In the rows, zero is written as 128.
These are runs of 7 systems, one row a step. Runs of the same system follow the same rule from any start.
seq 1, z_549, 11 rows:
[[106 122 126  87 118 118 177 196 128  80 185 144 100 148  99 131 147  71]
 [114 106 183 122 161 101  82 110  71  90 149 168 115 133 120 134 185 182]
 [103 149  85 147 160 174  82  69 155 169 124 156 131  83 167 182 122 159]
 [136 131  86 112  70 166 175 139 205 117 110  67  78 128 133 139 112 145]
 [165  64 120  85 149 110 199 152  72  76 122  91 155 129  99  97 150 124]
 [ 78 143 104 165 160 107  85 137  55  84 151 170 187 174 127 166 145 109]
 [ 70 163 134 203  99 162 116 104 147 186 108 182  67 142 152 126 165 167]
 [229 154 128 146 146 170 175  99 189 159 111  83 100  86  90 114 127 164]
 [167  57 114 108 177 125 118 165 131  86 105  39 155 163 116 139  82  53]
 [ 59 129 123 110 111  47 117 194  74 133 112 174 142 146 143 151 194  51]
 [ 86 193 212 177 118 112 142 124 128 139 142 223 108  90  95 160 131 206]]
seq 2, z_419:
[[145 125 163 142 126 108 141 173 102 172 152 200 156 123 110 108 124 164]
 [169 144 138 133 147 156  72 115 174 138 194 131 130 122 126 138  82 145]
 [140  98 141  88 135 118  92  87 159 153 108  72  86  98 163 111 142  88]
 [113 157 125  65  86  70 156 134 108 115  67 118 162  92 133 143 131 117]
 [ 79 113 136  88  98 145 141 175  98  88 154 184 147 171 124 122  78 153]
 [149 106  85 130 135 164  94 106 111 133 212 154 119 147 153 100 171 180]
 [128 119 110 177 137 139 106  40 148 136  97  65 125  90 162 145 127 173]
 [ 95 150 105 122 114 151 218 109 141 118  62  94 116 108 119 118 107  64]
 [137 154 133 129  97 115 161 193  83  74 109 139 133 215  78 103 155 117]
 [141  83 135 206 174 124  88 155  76 162 175 176 175 167 127 114 130 155]
 [132 171 128 207 144 136  95  80 196 190 183 126 107  76 146 154 120 116]]
seq 3, z_419, 11 rows:
[[138 175 133 121 143 105 143 101  95 125  99 132 128 117 111 114 185  88]
 [113 144 154 148 119 132 109 162 119 142  71 163 148 165 117 143  90 146]
 [157 108 107 135 123 146 140 176 158 179 188 152 124 131 129 108 118 117]
 [166 126 161 134 129  88  89 105 151 103 167  74 116 112 123 139 137 144]
 [ 97 115 154  90 165 120 124  88 106 134  89 131 138  83 142 126 111  79]
 [105 191 106  80  75 128 123 158 132 129  99 169 128 148 131 143 137 127]
 [142  60 136 118 109 144 132 170 123 133 149 141 125 153 133 107 109 201]
 [155 120  76 136 154 132 119  84 128 110 201  95 161  97 143 136 132 129]
 [ 65 136 147 147 122 125 112  65 131  97  84  89  89 126 151 138 135 106]
 [120 156 113 111 114 144 206 142  98 150  65 170 129 122 110 103 155 124]
 [163 138 113 160 113 150 118 184 127 100 140 132 156 203  95 137  94 170]]
seq 4, z_549 (11 x 18):
[[191 122 115 152 156 141 126 126 105 144 156 147 131 135 107 110 184 182]
 [126 102 105 202 158 131  94 100 147 135 124  73 142 131 148 161 110 119]
 [102 151 108 126 111 126 174 129 148 140  81 105  92 121 130 126 157  54]
 [159 152 180 109 140 113 156 169 105  92  86 146 134 143  67 138 131 146]
 [127  84 138 142 188 153  84 163 115 161 157 185 142 145 128 143 108 127]
 [123 141 117 152 102 101  84 129 183 162 181 115  85 110 157 156 169 121]
 [120 113 171 107 128 112 172  81 152 110  95  81  97  57 126 134 119 138]
 [134 144 104  40 159 164 139 139 110  72 116 141 155 135 106 145  95  94]
 [ 96  91 111 107  93 120  82 188  98 117 135 168 131 189 151 140 150 177]
 [115 122 106 187 116 114 158  98 125 178 184 157 136  69 153 129 165 189]
 [134 160 122 167 138 175 154  51 163  74 153  62 104 124 114 121  93 121]]
seq 5, z_371, 11 rows:
[[147 159 113 131 114 102 158 148 122 160 124 135 151 118 120 110 140  88]
 [110 126 187 137 116 115 134 140 119  95 136 137 123 144 108 123  92 148]
 [135 116 125 102 165 153  94 118 115 153 158 173 125 120 140 117 140 128]
 [132 152 123 132  95  97  81 120 163 145 113  97 122 125 152 153 133 127]
 [117 111 124  92 108 131 190 125 133 137 116 122 132  87 135 106  99 123]
 [148 159 131 102 134 120 126 144 105  67 167 133 142 159  94 127 137 116]
 [ 92  85 129 128 133 136  78 104  91 124 108 139 128 151 165 124 136 167]
 [127 169  66 162 104 138 137 112 156 177 149 134 142 106 153 136 139 124]
 [141 125 158 135 105 145 171 117 165  91 123  74  87 136 105 111  99 137]
 [168 105 124  99 191 146 132 123  75 117 116 135 153 143 106  95 147  95]
 [ 88 149 128 179 108  92  70 148 108 136  95 137 151 178 146 157 130 117]]
seq 6, z_741:
[[141 180 113  90  80  92 124 115 116 119 105 102 139 139 136  99 153  96]
 [110 119 160 125 108 123 159 119  84 107 127 142 163 138 121  84  79 151]
 [130 158  94 143 133 166 100 127 128 143 181 161 152 158 134 113 100 104]
 [142 129 137 158  94 104  79  94 142 158 126  90 117 140 160 101 140 144]
 [145 149 129 130 128 114 185  98 127 149 104 108 151  78 120 106 115  98]
 [120 163 154 104 112 134 122 153 129  85 114 128 131 177 103 122  80  91]
 [127  87 137 117 133 126  94 141  87 163 151 168 141 156 151  79 131 125]
 [138 163 114 152 115  95  97 112 147 160 163 135 168  87 147 158 115 153]
 [108 132 146 118 102 150 152  91 179 132 117  92  79 104 142 111  96 116]
 [176 145 119  55 143 133 135 127 103 100 106 116 141 142 106  97 145  93]
 [ 90  92 128 130 118 101  98 148  80 102 118 135 185 161 146 139  90 147]]
seq 7, z_838:
[[119 139 128 208 165 146  72  66 107  91 127 110 115 159 127 156 167 176]
 [146 132  85 155 158 179 172 106 156 195  41 123 116  89 133 146 142 135]
 [181 164 110 132  97 106 170 205 173 109 119  80 121 162  78 145 131  80]
 [108  54 204 144 162 106 153 177  74 109 133 146 110 168  98  87 129  96]
 [ 82 160 134 181 182 110  66 120 104 155 175 203 151 111 137 180 152 102]
 [116 144 157 139 101 152  90 116 214 178  93 133  52  99 149 172 126 191]
 [220 120 124  19 137 118 167 161 167 149 134 110 118  65 104 121 143 114]
 [ 95  72 155  76 132  69 100 159  99  32 143  72 160 153 128 154  81  78]
 [  7  96 103 123 110 118 133 108  51 130 141 208 141 118 184 129 168 153]
 [148 214  95 160 100 160 118  72 158 104 171 148 123 104 118 172 154 251]
 [211  69  99  91 173 225 164  93 170 121  86  51  92 121 116  99  98 157]]
seq 8, z_72 (11 x 18):
[[118 117 163 115 114  76  93 178 145 159 133 133 135 127 137 139 102  84]
 [ 99 135 154  76 106  96 118 139 142 155 159 172 121  79 149 135 124 122]
 [138 130 140  63 120 137  98 115 148 119 151 148 135  94 139 149  93 185]
 [129  84  79  68 113 155 103 128 135 118 120 109 146 136 165 136  96 159]
 [102 118  58 116  71 111 142 130 124  99 141  91 145 136 163 139 144 143]
 [ 79 132 112 145 108 131 181  86  91  62 155 120 136 123 128 122 139 155]
 [133 155 103 154 163 191 134  74  89  85 140 141 132 163 109 108 143 143]
 [153 140 105 197 140 164 118  99 115 148  69  99 128 182 125  98 140 126]
 [150 136 128 200 131 110 187 139 140 165 104  90 122 128 105 101 143  68]
 [143 160 207 153 146  94 151 159 128 113 153 139 103 137  71 113 131  72]
 [140 140 200 105 179 115  66 140 104 164 110 188 129 130 113 117 128  93]]
seq 9, z_371, 11 rows:
[[161 160  97  87 133 171 146 152 126 115 171 161 122 156 103 102 139 103]
 [141  90 152 144 115  98  67 119 108 109 115  87 131 171 145 115 135 167]
 [ 98 128  83 153 141 140 150  95 119 179 136 145 165  86 163 122 109  96]
 [122 191 153 143  89 131 150 135 168  92 139 110  77 154  96 127 131 107]
 [171  82 159  92 166 155 133 113  89 138  94 141 130 130 117  78 131 166]
 [138 157  94 157 138 106  63 152 128 146 135 130 186 157 139 163 106  88]
 [ 57  91 156 143  76 114 160 134 152 152 132 127  78 115 160 108 116 121]
 [190 180 146 108 153 127 161 101 124 124 179 150 132  83  85 108 158 135]
 [124 116 158  91 150 143  51 117 128  82  70 104 132 166 128 159  83 142]
 [107 105  55 101  98 121 135 165 115 200 121 160 150 125 179 110 153  94]
 [124 164 157 178  62  71 167 132 149  91 187  97 129 117 108 130 117 163]]
seq 10, z_741, 11 rows:
[[138 172 107 178 146 144 119  80 105 134 154 140 172 127 127 116 112 131]
 [121 155 123 177  98 143 112 106 154 155  87  97 112 161 143 108 110 112]
 [174 143 141 132 113 106 169 144 119 161 106 116 138 133 108  74 138  97]
 [133 137 180 146 140 100 113 153 116 109 145 132 162 147 101 126  74 101]
 [ 98 121 150 129 139 128  81 129 131 179 149 171 115 130 157 110 117  82]
 [157 164 146  96 102  96  93 116 154 172 120 137 131  88 142 135 132 154]
 [134 101 143  78 121 142 156 118 158 125 115 102 128  90 134 121  62 130]
 [131 123  93  51 126 130 112 145 119  90 158 119 139 146 136 123 124  79]
 [ 83 104 125 111 100  96  97 105  79 100 148 139 151 133 164 122 143 167]
 [103 166  81 143 112 169 162  81 127 138 152 159 141  97 145 129 123 167]
 [162 155 102 140 102 176 126  99 159  99 115  77 101 171 120 110 123 154]]
seq 11, z_72 (11 x 18):
[[115 140  80 155 112 111  99 128 122 157 169 132 141 142 160 122 160  92]
 [ 91 152 170 156 102 117 149  78 144 122 118 117  97  95 133 123 121 150]
 [173 142 127  79 175 179 157 113 128 109 125 135 126 114  92 117 117 114]
 [156 129 123 136 112 116  75 173 118 125  93 113 154 203 124 129 116 132]
 [ 87  96 114 162 110  85 155 135 111 186 131 136 147  99 165 111 139  93]
 [128 178 161 139 119 125 146 105 167 108 206 142  98  89 104 138 122 139]
 [147 104 172  61 167 171  91 101 111 100  86 131 105 148 118 106 109 143]
 [162 141  51 118 122 115  90 160 129 171  81 114 184 145 152 156 138 107]
 [ 68 108 138 178  56  87 189 163 147 139 142 119 127 115 143 130  96 142]
 [140 122 153  85 157 143 161  98 109  86 230 157  99  96 106  91 157 127]
 [147 153 139 113 164 153  16  80 112  89  86 116 140 176 134 151 122 154]]
seq 12, z_468:
[[134 145 115 131 104 108  86 120 135  92 128  88 110 158 134 146 166 139]
 [ 83 111 118 130 131 137 171 110  88 121  74 140 142 122 136 122 127 132]
 [151 183 105 149 123 151 150 151 141 121 167 150 141 151  96 129 116 112]
 [130  76 164 150 126 148 112 138 134 137 125 125  87 161 130 102 126 172]
 [148 132 106 162 161 101 103 111 103 166 110 116 159 119 140 127 167  88]
 [ 86 163 166 142  94 106 145 135 158 113  99 115 114 123 118 151  89 104]
 [161 121 149  70 150 153 158 145 116 148 133 169 114 116 105  84 134 112]
 [153 122 146 132 138  99  51 151 132 122 162 134 154 141 129 165 117 166]
 [ 74  77 106 128 125 119 134 106 140 168 124 117 118  81 183 136 126 110]
 [163 199 110 100 108 112 162 105 150 100 139 100 125  93 103 139 155 118]
 [122  90 155  78 146 173 124 123 110  67 106 129 123 156 114 124  80 169]]
seq 13, z_468, 11 rows:
[[145 104 115  98 170 119 124 150 110 138 159 158 137 105 123 143 166 118]
 [ 98 125 132 146 129 113 108 125 156 105 149 119 117 102 137 193 124 157]
 [126 110  93  98 152 164 167 103 140 131 110 119 103  93 137 135 150 116]
 [157 153 108 113 128 129 121 146 133  73 120 103 135 156 100 165 139 145]
 [ 84  69 112 133 139 150 147 149  99 110 120 142 127 154 139 130 123 135]
 [130 163  93 178 128 125 143 134 126 134 169 144 127 134 117 139 177 121]
 [118 118 165 177 141 156 146 104 145 120  94 113  90 131 112 131 118 159]
 [168 136 110 127 170 149 116 137 122 153  92 122 134 152 113 118 143  71]
 [106 127 162 140  95  82 114 189 135 120 103 130 125 159 119 156 118 125]
 [119 101 152 127 155 113 175 140 108 166 156 172 128  83 125 105 140 106]
 [155 166 162 134 149 120  81 112 168 120 173 126 110 106 112 160 124 137]]
seq 14, z_838:
[[ 85 111 117  94 134 119 113 111 122  54 180 108 132 119 140 162 116 118]
 [ 83 109  96 102 121 148 122  84  91 108  99 139 113 125 162 131 174 171]
 [157 166  73 136 118 143 158 110 126 106 110 116 163 111 115 161 140 190]
 [145  90  93 149 132 180 183 136 140  96 121  81 115 162 112 112 105 135]
 [141 119  94 173 156 119 143 131  81 120 132 109 140 168 117 103 186  76]
 [ 95 158 159 225 138 117 135 119 114 134  78 134 127 148 109 148 132 127]
 [145 164 134 153 146 176 156 163 165 186 119 184  93 128  98 131 131 116]
 [196 116 169 128 151 108  78 182 169 143 145 107 103 152 100 137 129 106]
 [100  64 178 117 156  72 114 148 123 166 119 130 131  85 149 135 116  77]
 [ 64 180 147  95  93  83 111 137 145 119 164 173 115  89 143 174 137 110]
 [128 119 170  49 114 154 108 119 139 101 136 165  85 113 127 132 125 212]]

Which system made each run below?
seq 15 (2 x 18):
[[136 133 122  38 130 120 101 109 106 123 121 137 102 116 144 108 188 105]
 [118 134 134 107 113  92 106 127 103  88  83 117 186 121 131 172  94 180]]
 | z_838
seq 16, 2 rows:
[[122 100  93 145 159 147 171 119 106 105 127 119 175 106 124 154  92 151]
 [102 132  97 153 142 156 124 145 132  91 151 127  94 173 117 153 162  98]]
 | z_371
seq 17:
[[ 92 152 130 127 102  96 107 140 131 113 158 152 162 114 139 171  96 148]
 [ 96 103 121  95 119 173 138 106 125 134 151 165 111 115 154 104 109 162]]
 | z_72
seq 18, 2 rows:
[[120 118 104  74 132 121 137 131 116 155  77 132 134 108 148 122 147  80]
 [107 146 121 116  69  94 131 176 125 104 125 142 148 148 127 156 119 166]]
 | z_419
seq 19, 2 rows:
[[122 144 176 189 146 112 121  82 104 120 134 103 147 142 117  84  92  81]
 [110 176 167 108 112 141  87 121 136 162  98 164  94 160 134  91 121  76]]
 | z_468
seq 20 (2 x 18):
[[113 117 129 157 152 160 116 150 186 170  98 120 103 128 132 159  81  79]
 [157 117 162 110 121  85 166 179 140 158 120 125  94 115 106 107 171  84]]
 | z_371
seq 21 (2 x 18):
[[133 104 106 106 107 161 153  93 113 125 139 114 150 130 151  72  85 147]
 [126 154  90 137  93 130 125  86 108  98 140  89 144 160 145  91 133 119]]
 | z_419
seq 22 (2 x 18):
[[160 107 108  83 122 118 145 144 155 118 169 102 137  94 129 140 118 133]
 [115  96 122  91 132 117 110 105 111  69 159  99 120 125 141 138 144 144]]
 | z_468
seq 23:
[[103 161 155 135 127 125 140 139 126 121  85 147  77 147 106 133 177  97]
 [164 142 157 142 165 115 147 145 108 157  98 166 151 102  93 140 143 152]]
 | z_72
seq 24:
[[137 151 139 119 105 146  59 147 169 148 160 161  85 160 137 138 141 160]
 [177  74 130 119 152 124 130  92 142 171 119  91 126  68 149 113 137 163]]
 | z_741
seq 25 (2 x 18):
[[145  86 154 149 117 111 167 122  89 144 121 129 129 124 125  80 156 184]
 [143 167 107 169 169 149 141 128 142 113 156 131 163 120  97 167  94 107]]
 | z_741
seq 26 (2 x 18):
[[123 166 124 159 121 118  86 167 162 181 117 139 114 162 132 138 131  54]
 [155 109 195 135 101  70 139 179 153 177 135 137 107 100 113 119 136 145]]
 | z_419
seq 27, 2 rows:
[[143 157 145 149 118 130 118 107 142 160  83 129 126 118 128 129 120 159]
 [152 123 126 111 131 152 146 160 155 149 128 131 135 131 117 120  79 108]]
 | z_371
seq 28, 2 rows:
[[160 124 129  64 135 104 156 145 146  89 124  89 167  85 106 160  75 116]
 [ 85 117 112  78  98 126 104 189  99  87 153 164 153 188 137 132  99 115]]
 | z_72
seq 29 (2 x 18):
[[138 144 132  71 105  74  78 134 114 160 181 161 164 100 158 111 135 110]
 [ 97 127 168  82  85 116  81  96 149 131 144 144 120  99 167 128  84 185]]
 | z_419
seq 30:
[[138 158 154 109 158 114  91 104 120  87  98 120 145 115 108 172 125 141]
 [ 82  86 109 112 124 159 142 147 124 155  81 150 120 136 157 129 108 124]]
 | z_741
